In the rows, zero is written as 128.
A single turn carries every row of the set below to another of its rows. Some are shown first; where does it send the rows asked next?
Sero: [147 145  91  97 111 128 147 156 145 134 183 153 156  86 126 127]
budo: [122 137 116  92 130 133 129 136 142 120 166 151 124 127 142 127]
revuz: [123 145 114 118 123 118 125 125 128 107 146 140 150 114 139 107]
lalo: [143 159 104 126 131 111 146 117 130 135 152 117 154 124 158 117]
Kopom: [130 140 123 127 142 136 145 139 128 147 197 131 170 133 121 121]
pomur: [137 155 134  97 127 110 136 141 133 129 162 141 158 133 147 146]
zak: [120 157 136 128 130 121 139 155 131 142 187 135 162 128 128 121]
tasar: [123 148 143 117 130 118 130 147 125 124 171 140 167 133 127 121]
kote: [171 137  86  98 133 132 165 130 142 150 179 124 156 119 139 121]
Notud: [181 147 108 106 122 144 146 151 143 122 157 137 146 120 113  99]
basa: [183 151 115  99 121 142 148 159 146 128 164 140 147 123 115 113]
keven: [118 145 100 106 127 136 135 137 147 131 174 145 116 115 147 121]
Funot: [133 154 106  98 122 124 138 144 142 140 183 153 151 106 145 155]
tuzo: [123 147 106 140 125 126 133 131 124 124 173 138 174 102 124 106]
geme: [139 135  89 114 118 139 145 150 139 128 184 146 157  90 113  99]
kazi: [118 139  89 114 123 141 130 132 140 122 177 153 137  96 134 119]
kiz: [145 134  96 115 147 141 152 113 135 146 180 122 146 137 143 120]
rimor: [127 138 110 118 144 141 145 129 140 142 181 125 126 140 141 107]
kuler: [178 150 116 103 120 143 145 161 145 125 165 143 148 120 109 108]
mag: [149 137 100 127 127 132 153 144 130 136 184 129 177 106 111  93]
zage: [127 130 126 106 144 138 137 130 135 129 173 133 134 149 134 112]
tonum: [153 156  95 112 129 115 148 116 132 140 162 128 165 116 157 142]
Dere: [182 156 113 106 115 135 145 157 142 121 155 140 156 113 114 108]
redif: [183 149 105 102 119 142 146 151 145 122 155 140 143 116 117 105]
paf: [186 155 114 107 120 135 147 154 140 125 156 135 157 119 115 107]
fev: [162 135 104 112 137 134 164 142 135 152 192 122 172 126 120 110]
nezap: [122 158 105 135 120 115 132 130 129 120 155 134 153 103 142 104]
kor: [142 145 114 112 135 115 138 112 127 121 144 124 152 136 151 116]
Luse: [133 165 125 106 125 112 143 150 139 145 178 139 151 123 151 148]
rali: [166 149  84  94 117 120 157 139 143 140 170 137 161  96 142 133]

budo goes to pomur
nezap goes to keven
geme goes to Sero
Now these:
paf goes to Notud
kiz goes to Kopom

A single turn carries every row of the set below to another of its rows. Some are shown first; where does it send the rows asked next?
mizat: [112 125 114 110 145 105 119 132 126 144 150 137 135 134 124 136 141 143
 145 102 117]
kat: [135 137 128 112 122 144 169 120 126 118 122 138 110 134 146 130 123 120
 117 126 129]
gon: [123 139 128 120 128 159 131 109 124 124 114 149 151 135 147 132 152 121
 120 146 124]
nibir: [118 132 131 131 147 163 126 114 123 133 109 143 154 127 146 137 148 120
 136 141 126]
gen: [139 132 130 116 131 146 164 118 132 116 125 121 103 137 144 129 120 127
 126 120 142]
zof: [139 117 110 111 143  94 116 113 140 117 119 111 142 150 138 104 134 119
 139 136 140]
zifat: [125 138 111 124 143 154 149 133 117 137 102 152 128 132 155 143 130 118
 129 130 122]
Gafi: [130 132 121 100 147 127 132 130 130 143 146 101 114 140 114 116 141 134
 130 111 103]
sem: [121 126 134 134 157 164 120 111 128 131 113 125 147 128 146 135 145 126
 145 134 141]
Kof: [133 139 124 122 143 112 101 133 122 118 130 128 155 129 146 112 120 110
 140 158 124]
Tigin: [138 135 126 123 148 113  97 130 127 115 135 114 148 133 146 110 120 115
 144 155 134]
Dasa: [112 128 114 108 140 104 120 132 124 143 150 145 136 134 125 136 143 141
 138 105 111]
vozu: [125 130 123 104 156 127 129 134 129 148 144 102 117 134 113 119 140 132
 139 109 103]
zasan: [135 131 131 120 131 160 126  97 135 114 125 117 133 146 146 126 150 136
 127 139 146]
noz: [134 114 112 119 157  96 113 118 137 125 114 112 147 142 137 108 132 115
 150 132 140]
rufet: [130 126 134 128 150 163 120 103 134 121 120 111 135 139 146 131 145 134
 141 134 150]
giz: [140 138 126 119 139 111 101 127 128 111 137 114 147 137 146 108 120 117
 138 156 133]
duze: [121 132 123 106 158 128 130 138 124 152 139 113 124 129 114 121 139 127
 139 111  95]
suv: [128 116 111 121 159  96 114 125 132 131 108 125 156 135 138 111 132 109
 150 135 129]
tiz: [119 125 115 105 139 104 118 126 129 136 157 128 127 141 125 131 142 149
 140 102 123]
nudiv: [119 128 113 102 132 104 121 125 128 136 157 136 129 142 125 132 144 147
 134 106 118]
Biz: [115 129 113 103 133 103 122 128 126 139 154 144 134 139 125 133 144 143
 133 106 113]
dubo: [141 138 111 110 124 150 152 116 128 119 115 130 109 152 155 134 132 133
 117 131 137]
lur: [142 131 114 119 139 152 145 117 131 121 115 113 104 149 155 136 127 137
 131 123 150]
maz: [125 139 119  96 138 125 135 134 124 145 143 120 124 135 115 117 145 128
 123 117  89]
Budir: [125 131 115 131 159 156 142 133 121 140 101 136 123 129 155 145 126 123
 144 123 134]
Zun: [128 137 128 117 130 146 169 129 121 127 115 149 120 125 146 134 121 113
 122 126 121]
Kolun: [129 136 120  95 138 125 135 131 127 142 147 110 117 140 114 114 142 132
 122 115  97]
naded: [136 141 123 117 136 110 104 131 123 114 132 128 154 132 147 110 122 110
 134 160 124]
suz: [127 121 109 117 147  94 119 124 130 129 108 139 160 136 138 110 136 105
 140 140 121]
gipif: [121 136 121 102 148 127 134 139 122 151 140 123 127 130 115 120 143 124
 131 114  88]
beg: [133 142 109 113 125 151 154 124 120 126 109 150 120 143 156 139 133 122
 115 134 123]
bov: [135 126 133 123 147 149 160 123 131 122 122 115 104 130 143 131 117 125
 140 115 146]
rugi: [134 127 116 129 159 156 140 126 127 132 109 117 111 138 155 141 125 131
 146 120 147]
Koz: [131 138 128 115 119 157 131 100 130 115 123 135 141 144 147 127 153 129
 115 145 132]
rizu: [116 123 115 109 145 106 117 129 128 140 153 130 130 136 125 134 141 146
 146 101 122]
sebaf: [124 130 131 127 147 149 164 133 121 134 111 144 121 119 145 137 118 112
 136 122 125]
guki: [131 125 107 108 134  93 123 119 132 122 113 138 155 144 138 106 137 107
 130 142 121]
biko: [139 140 124 116 134 110 102 127 125 111 136 122 148 137 147 109 122 115
 132 160 129]
sasi: [134 136 126 125 149 113  99 132 125 119 131 121 153 129 146 113 120 112
 145 155 129]
Lomik: [139 123 108 106 132  91 121 112 137 115 118 124 147 150 138 103 137 114
 129 141 131]
Dugog: [127 126 133 129 156 150 159 130 126 132 114 126 114 120 143 136 116 119
 144 114 137]

Budir goes to zifat
Lomik goes to zof
zasan goes to rufet
Now these:
gen goes to bov
maz goes to Kolun
Dasa goes to Biz
biko goes to giz

